In the rows, 128 means zero.
Rotation paths and how fast each direction turns (degrees each step)
Each turn is a multiple of 5 degrees from 10 to 175, or 0.
Each row of a path follows its step; steps can be skipped.
Rotation 1:
step 0: [133 121 136 130 115 121 137 114 130 127 118 141 121 120 115 134 129 136
 127 142 126 146 131 131 120 138 127 134 123 128 127 140 132 134 148 134
 121 134]
step 2: [128 141 119 121 129 135 130 127 109 133 137 128 136 133 130 144 127 115
 123 112 120 136 129 118 134 121 133 124 136 145 117 126 113 118 125 126
 133 130]
step 3: [123 129 129 133 122 126 114 116 120 127 121 118 137 131 126 120 123 142
 137 114 129 119 111 119 135 106 119 121 134 121 123 134 125 135 120 130
 121 133]
step 4: [118 118 138 128 115 116 119 142 140 127 129 119 129 118 132 132 134 141
 131 139 129 121 123 145 124 126 125 126 131 121 118 121 128 107 127 136
 118 125]
step 5: [122 138 126 121 128 142 128 132 140 124 122 139 123 110 113 126 122 129
 122 142 129 128 135 133 106 130 141 126 135 132 137 134 135 131 130 139
 128 120]
step 6: [131 131 128 142 138 128 140 126 140 141 122 136 141 145 117 133 131 110
 129 130 128 128 132 124 128 128 144 144 121 120 132 127 131 130 122 133
 144 127]
step 7: [142 121 126 128 134 118 131 115 119 143 120 126 130 116 128 139 138 117
 123 113 128 131 121 121 128 137 115 115 131 128 130 116 118 130 127 118
 143 130]
step 8: [128 132 118 126 120 121 119 133 128 121 138 134 121 127 129 115 132 151
 121 115 120 128 116 129 145 122 129 123 125 129 136 112 131 134 122 113
 132 137]
step 9: [136 129 135 114 128 133 119 141 137 108 137 114 130 136 126 133 124 140
 122 134 120 123 131 117 130 134 122 128 120 126 120 130 131 118 117 127
 117 108]
Directions:
[129 127 129 122 131 132 127 124 130 127 123 126 128 126 126 128 124 128
 129 128 123 132 128 127 129 131 127 124 134 126 125 130 128 126 133 125
 130 128] : 155
[129 128 130 129 128 131 127 128 126 131 129 128 129 131 130 127 125 124
 125 127 129 123 125 120 129 130 132 129 130 129 130 134 129 124 128 130
 130 126] : 95
Rotation 2:
step 0: [118 119 127 130 120 131 139 137 138 117 144 137 138 121 123 132 134 124
 133 126 133 128 138 126 138 122 119 131 125 135 133 142 113 122 120 119
 121 131]
step 1: [123 136 132 120 128 123 145 119 128 124 134 138 124 118 123 116 120 129
 132 134 129 125 145 138 129 137 129 134 130 119 139 110 136 132 131 123
 137 122]
step 3: [112 129 127 136 121 122 140 137 126 115 129 126 116 137 142 125 122 135
 131 136 135 123 122 122 120 137 123 121 126 134 136 119 128 133 117 114
 126 135]
step 4: [119 127 124 132 127 135 144 121 138 127 119 137 132 127 112 125 136 115
 132 132 130 110 132 116 129 129 124 125 124 128 140 142 119 130 136 130
 132 122]
step 5: [127 131 139 123 126 121 144 127 137 124 134 116 131 129 134 121 130 123
 132 135 129 121 141 121 117 123 137 136 126 132 118 109 141 129 138 135
 134 137]
step 6: [121 113 109 134 127 115 127 129 122 128 128 112 131 116 126 124 122 123
 136 126 129 121 130 124 115 120 125 127 135 138 132 132 116 124 117 135
 136 129]
step 7: [114 121 139 128 121 117 141 131 111 133 121 124 125 138 127 116 128 125
 126 132 137 125 128 120 142 135 124 130 128 131 129 116 117 122 139 115
 125 129]
step 8: [122 136 125 141 141 124 129 120 144 135 117 119 117 127 117 118 138 114
 131 124 128 121 119 134 128 123 136 136 128 127 140 124 124 131 137 136
 135 131]
step 9: [127 125 135 120 129 122 126 120 129 119 127 106 133 130 149 133 130 125
 127 133 122 118 114 114 121 123 136 125 138 132 122 121 127 127 137 121
 127 123]
Directions:
[125 130 134 125 127 130 127 127 124 126 127 129 126 125 133 131 127 130
 125 133 130 127 130 128 131 130 129 128 130 131 124 123 128 130 130 127
 128 133] : 170
[126 132 126 133 136 130 126 126 125 128 128 125 125 130 129 129 129 131
 130 123 127 128 127 127 130 131 128 126 129 125 131 124 125 131 130 122
 127 127] : 65
[127 130 128 130 129 127 126 132 129 131 130 129 130 124 129 127 131 127
 132 128 123 129 125 129 125 127 133 125 125 132 122 126 130 130 130 125
 133 127] : 110
Rotation 3:
step 0: [127 131 127 130 124 134 118 141 126 119 113 116 136 128 126 122 149 128
 134 128 115 131 129 127 133 120 106 128 130 128 134 129 119 113 135 135
 120 116]
step 1: [132 134 112 135 130 133 121 124 141 137 124 144 118 132 130 127 125 124
 122 121 135 130 143 122 134 150 121 131 127 143 136 129 119 129 127 125
 119 116]
step 2: [128 123 131 132 114 131 131 129 141 109 128 127 130 145 125 120 142 140
 118 116 140 134 131 139 138 113 135 126 128 128 131 137 134 135 123 132
 122 120]
step 3: [124 131 120 148 126 127 126 141 108 130 121 122 137 137 120 116 123 128
 114 133 117 137 131 115 132 132 128 129 133 134 121 135 122 130 141 124
 116 123]
step 4: [130 129 122 139 130 140 123 125 137 123 124 116 116 135 143 131 125 130
 128 131 142 126 119 133 133 138 128 141 118 135 140 128 137 122 132 137
 106 136]
step 5: [131 146 128 130 122 131 131 130 133 120 132 122 139 153 132 133 135 131
 121 108 126 141 130 119 130 139 132 127 125 120 112 117 128 129 121 133
 135 129]
step 6: [116 132 121 118 123 132 127 146 119 133 126 109 113 131 134 117 140 131
 123 136 121 135 133 141 134 135 119 133 126 124 126 140 116 121 127 124
 122 126]
step 7: [118 130 111 129 124 134 119 122 131 131 128 126 125 124 129 133 137 116
 130 108 138 129 125 109 140 139 123 122 137 137 138 131 127 130 125 145
 118 132]
step 8: [121 139 124 130 118 126 130 121 138 125 128 138 138 128 133 110 140 136
 125 121 134 129 133 138 145 134 148 139 122 117 115 132 125 124 127 122
 123 125]
Directions:
[123 129 125 130 130 128 128 135 128 130 126 131 130 127 127 131 125 124
 128 134 127 127 126 128 130 128 124 129 124 129 134 129 126 129 125 131
 127 130] : 120
